In the data rows, the value 128 means zero.
Here are some numbered points:
[109 159 132 108 103 177 139 141 123 124 161 112  93 128 137 186 121 106
 182 157 172 173 112 107  55 120 127 188 162 113 123  97  97 189 114 139
  90 114 165 114 138 113 187 175 138  71 134 121 180 218 116  61  54 148
 175  78 138  85  74  88 144 126 164 175] 0
[238 168  97  72 142 121 186 117 104  84  98 121  87 122 142 191 146 139
 174  27  61  86 158 146  98 201  99  85 120 116 164 216  89  63 119 158
 226 139 126 146 111  75  39 112   0 112 163 176 155 142  89 182 120  87
  54  80  75 159  89 193 194 149  93 186] 1
[ 82 143 193 131  66 168  20 169 111 255 118 219 164 109  91 102 127  56
 237 116 189 128  66 115  88  66 111 159 155  77 183 121 102 148  98 167
 117  99 203 195 142  61 220 134  72  27 188 115 100 206  52 107 189  76
  75  29 155 103  99 150  50  57 216 183] 2
[ 49 112 144 122 185 170 111 103  69 133 189 116 109 178 165 129 141 184
  89 166 116 146  94  57 124 138 132  63 101 174  89 137 143 120 173  79
 119 147 122 123 131 169 123 171 188 171 145 105 153  68 169 122 109 122
 107 176 148 147 110  60 196 195  94  91] 3
[ 92  45 137 131 148  61 149 129  83  99 134 100 106 186 133  31 169 154
  60 121 206 123 131 132 177 137 158 183 125  65 168  59 130 172 174 106
 111 144  93 130 124 128 148  87 120  67 134 115 115 119 195  92  85 100
 172 101 112 200 113 112 160  78  44  83] 4
[192 105 124  84  66 102 166 135 160 200  50 203 140 129  93  91 106  54
 205  57  77  91 110 111  59  99 143 155 149  73 147 204 135  83   0 195
 128  97 130 175  92 117 217  89  88 113 134 136 123 128  99 187 128 124
 131 138 106 109 106 140 116  92 155 144] 5
[159 102 111 139 103 111 141 116 119 152 106 140 139 107  68 104 148 113
  98 130 111 100 115 159 157 158 106 176 146 117 134  96 144 127  62 153
 146 134 147 158  96 121 160  41  83  89 163 101 107 117 162 180 116  96
 144 132  97 160 133 125  89  70  95 114] 6
[112 142 169 137 153 192 109  72  69  88 164  74 140 165 200 178 157 163
  51 127  99 174 130  86 109 122 171  32  78 124  84 117  92 130 167 112
 117 117  87  80 187 208 111 146 139 214  70 114 167  80 161  81 100 122
  34 124 172 113  92 109 245 171  55 132] 7
[ 80 193 143  88 155 182 117 148 148 144 179 100 113 132 111 164 145 150
 166 204 149 146  99  82 117 101 110 153 105 163 124  94 108 184 140  82
  73 114 197 117 162 116 176 160 174  82 166 142 152 147  98 120  47 181
 161 149 147  87  82  40 145 148 161 106] 8
[ 67 226 141  47 146 125 148 167 148 102 136 105 181 138 178 124 107 139
 162 198 135 145  93 117  71 131  82 133 111 146 105 144 110 127 116  79
 104 103 173  98 131 187 167 122 204  63 128 194 191 143 125 138  93 161
 136 115 182  98  78  86 190 146 137 152] 9
[144 153 145 178  98 127  98 102 221 157 121 108 187 115 151 128  88  95
  93 184 151 145 139 166 115  87 135 151 170 169 110  75 156 118 128 127
  64 144 143 132 130 149 150 137 183 123  72 114 147 175  87 150 110 207
 213 203 133 100 154 145 100 115 152 108] 10
[114 123  74 133 134 118 134 136 167 167 149 150  98  88 114 161 153 159
  82 155 139  95 144 112 197  74 182 138 126 185  76 107  85 156 155  82
 123  80 130 114 152 102 165 126 192 177 147 132  38  82 207 169 167 155
 113 128 144  77 160  99 108  91 158  69] 11
[107  93 164 176 133 197  93 149 123 127 153 181 156 104 173 124  96 174
 194  87 135  83 195 116 122 128 198 171 215 127  70 125 165 115 143 140
 174  78 120 197  54 174 220 209 124 148 124  85 144 151 154 137 188 114
  86 130 132  94 181 114 145 157 173 131] 12
[229 149 169  89 129 110 163 119 106  97 141 156  94 147 112 110 126 142
 111 153  54 146 165 136 110 177 113 165 117 149 146 132 142  89 101 148
 106 140 134 131 117 129 157  84 109 151 133 144 150 104 112 175  87 112
 143 156  85 176 184 117 146 140 117  89] 13
[170 166  46 152 132 149 106 132 223 151 127  85 105 118 116 229 111  82
  97 117 117  94 108  83 140  42  94 163 169 135  65 136 170 129 119 141
 152 128 118 148 101  66  78 157  78 150 193  58  96 178 187 124  76 151
 182 200 146  81 110 177  77 139 206 116] 14
Which two points above are nearest to each new point by angle? Their numbers follow each, nearest first.
[ 74 139 161 154 161  65 128 151  61 117 137 138 133 148 176  64 136 148
 125 133 133 118 132 136 159 111  79 143 104  65 183 141 102 132 173 130
 103 185  91 151  88 180 140  26 116 102 190 158 141 145 148 125 105 100
 104  41  54 167 192 142 140 110  83  99] 4 6
[150 112 173  37 203  97 149 165 123  88 146 180 154 118 160  50  83 104
 188  55 120 145 206  91  77 116 210 115  87  71 189 163 107 106 129 148
 122  96 111 128 109 180 191 119  93  61  93 217 191 145  82 157  93 155
 134 134 109 109  93 101 229 111 143 107] 5 9
[ 51 120 114 127 138 153 117 103 102 209 111 151 154  88 161 116  93  66
 191  66 170 118  52  87 102 135 134 103  79 152 179 151  91  94 135 127
 195 192 152 112  85 128  65 175  90 104 183 113 131 157 117 155 127 117
 138 141  83 163 199  98 126  80 177 162] 2 1
[114 124  89 134  68 158 149 145  71  86  68 140 102  60 166 121 111  50
 191  39 186 164 156 199  18 183 131 153  42  57 164 160 135 149  64 169
 179  95 125  84 122 172  89 148  83 100  68 101 173 185 165  26 163 125
  88  53  97 134 108 145 201  88 125 222] 1 0
[ 95  40 143 110 180  45 146 121  72 106 151 160  76 192 145  50 171 150
 105  97 164 151 151 141 113 186 168 112 125  62 187 127 113 122 169  99
 117 181  72 126 145 122 110  95 108  63  96 192 160 155 100  89 130 122
 178  56  86 230  94 145 180 123  56  91] 4 1
[136  87 149 159  79  83 115 150 180 116 128 156  79 137 160  62 117 125
  22 144 170 187 123 119 172  91 141 160 150  92 178  86 112 154 168 151
  94  97 101 131 131  53 123 146 104 108 155  85  70 134 166  64 147 126
 168 142 140 131 125 170 111  45 112 117] 4 11
[100  98 127 203 112 143  87 168 101 116 153 148  72 126 108  74 133 108
 153 128 110 132 160 191 122 100  84 121 102  89 164 156 199 140 127 126
  99 136 118 132 152 130 125 131 146 111  68 154 123 201  50  83 255 166
 145 118  83  80 177 129  90 171 104 104] 2 10
[115 157 138 108  57 204  68 136 147 213 129 153 142 104 124  86 134 151
  80 171 146 144  68 100 155  78  82 126  57 183 165  82  87 122 118 109
 142  78 195 152 161  48 121 147 120 102 192 131  76  97 161 138 199 105
  76 182 187  70 123 119 133  94 154 144] 2 11
[100 112  73 132 187 109 151 153 125 134 169  97  79 135 154 139 216  93
 116  67 126 129 110  96 119 111 159  68 134  72 148 204 176  90 163 106
 173 106 148 100 117 118  26 203  73  53 153 140 108 167 163 122 134 170
 198 136  66 118  78 154 150 113 112 108] 1 14
[131  98 101 164 102  78 149 128 170  93 115 108 136 168 146 131 110 162
  79 155 140 167 126 145 190 121  91 117 117 140 158  88 142 149 129 101
  92 102  82 128 136  94  58 141 126 146 117 124 105  99  81 105 125 143
 164 121 137 177 124 177 100 127 105 116] 4 10
[116 151 134 188 129 218 135 120 176 104 137 158 117  68 160 180  80 165
 109 133  61 255 140  99 162 133 141 154  79 150 106  95 153 102  73 169
 116 110  90  86  69 132  36 186  95 233 150 134 156  90 127  94  89 152
 137 225 125 115 185 103 101 153 214 135] 14 10
[ 87 175  98 128 148 136  76 161 151 137 135 118 227  98 143 119 138  31
 153  90 172  69  97 154  76 125 103 108 175 102 106 186 152  67 101 135
 212  91 200 142  95 188 105 136 100  16 128 132 159 220 136 150 182 135
 147  98 127  95  82 175 140  69 151 176] 2 9
[ 66  18  75 118 142  53 168 143 127 153  98 175 116 143 127 105 138 110
 112  69 171 143 112 130 133 114 164 109 141  48 170 124 132 143 131 103
 132 143  67 122 131  85 111 101 101  58 105 155  95 163 150 116 193 145
 200  97 118 159  51 169 105  30  82 131] 4 6
[103 100  98 151 174 122 138 151 104  42 150 101  91 142 122 160 115 119
 141 145 103 150 176 169 132 171  87  85  53 148 134 148 168 141 152  91
 120 152  73  81 186 161  51 136 137 182  48 155 158 113  28 102 176 150
 119  84 110 182 147 127 160 167  89 117] 7 3
[106 109 147 144 192  73 136 126 152 165 147 124  97 199 157  94 225  91
 135  85 118 120 121 107 134  96 127  87  72  43 119 173 200 161 128 126
 110  89 106 152 103 163  37 145 129 144 161 140  99 116 118  79 127 134
 173  96  47 201 100 141 128 161 124  80] 4 3
[112  96 111 139 151 104 133 131 166  91 131 108 144 134  46 154 116 155
  80 180 134 158 138 129 226 131 104 169 134 166 104  76 142 156 147  90
 108 128  94 109 157  99  75  97 166 180 129 130  99  74 113 151 126 127
 160 148 171 181 126 123  64 109 142 104] 11 10
[200 132 133  68 154  54 207 117  75  33 107 121  83 135 171  95 140 165
  91  91 105 124 175 163 103 233 131  93  81 128 211 150  61 108 145 140
 144 139 126 132 115 151 113  72 103 101 143 172 164  70  93 180  63 125
  97 105  55 190 109 117 239 129  37 154] 1 13
[ 34  61  76 161 156 137 137 115 150 110 121 158 191 134  97 155  80 146
 147 142 115 159 126  78 139 126  77 118 131 138 110 131 177 116  96 130
 129 146  69 149  78 139  94 112 148 196 153  82 146 104 120 138 128 124
 159 181 154 170  93 149  60 133 184 126] 14 3
[101  81  99 168 123 131  90 102 126 125 101 105 158 133  83 185  89 158
 107 141 100 125 111 166 154 142  75 104 168 124  93 125 135 119 121 129
 127 204  68 157 175 140 126  43  98 155 101 122 167 117  91 132 111 117
  65 100 166 135  65 172 111 169  70 144] 7 1
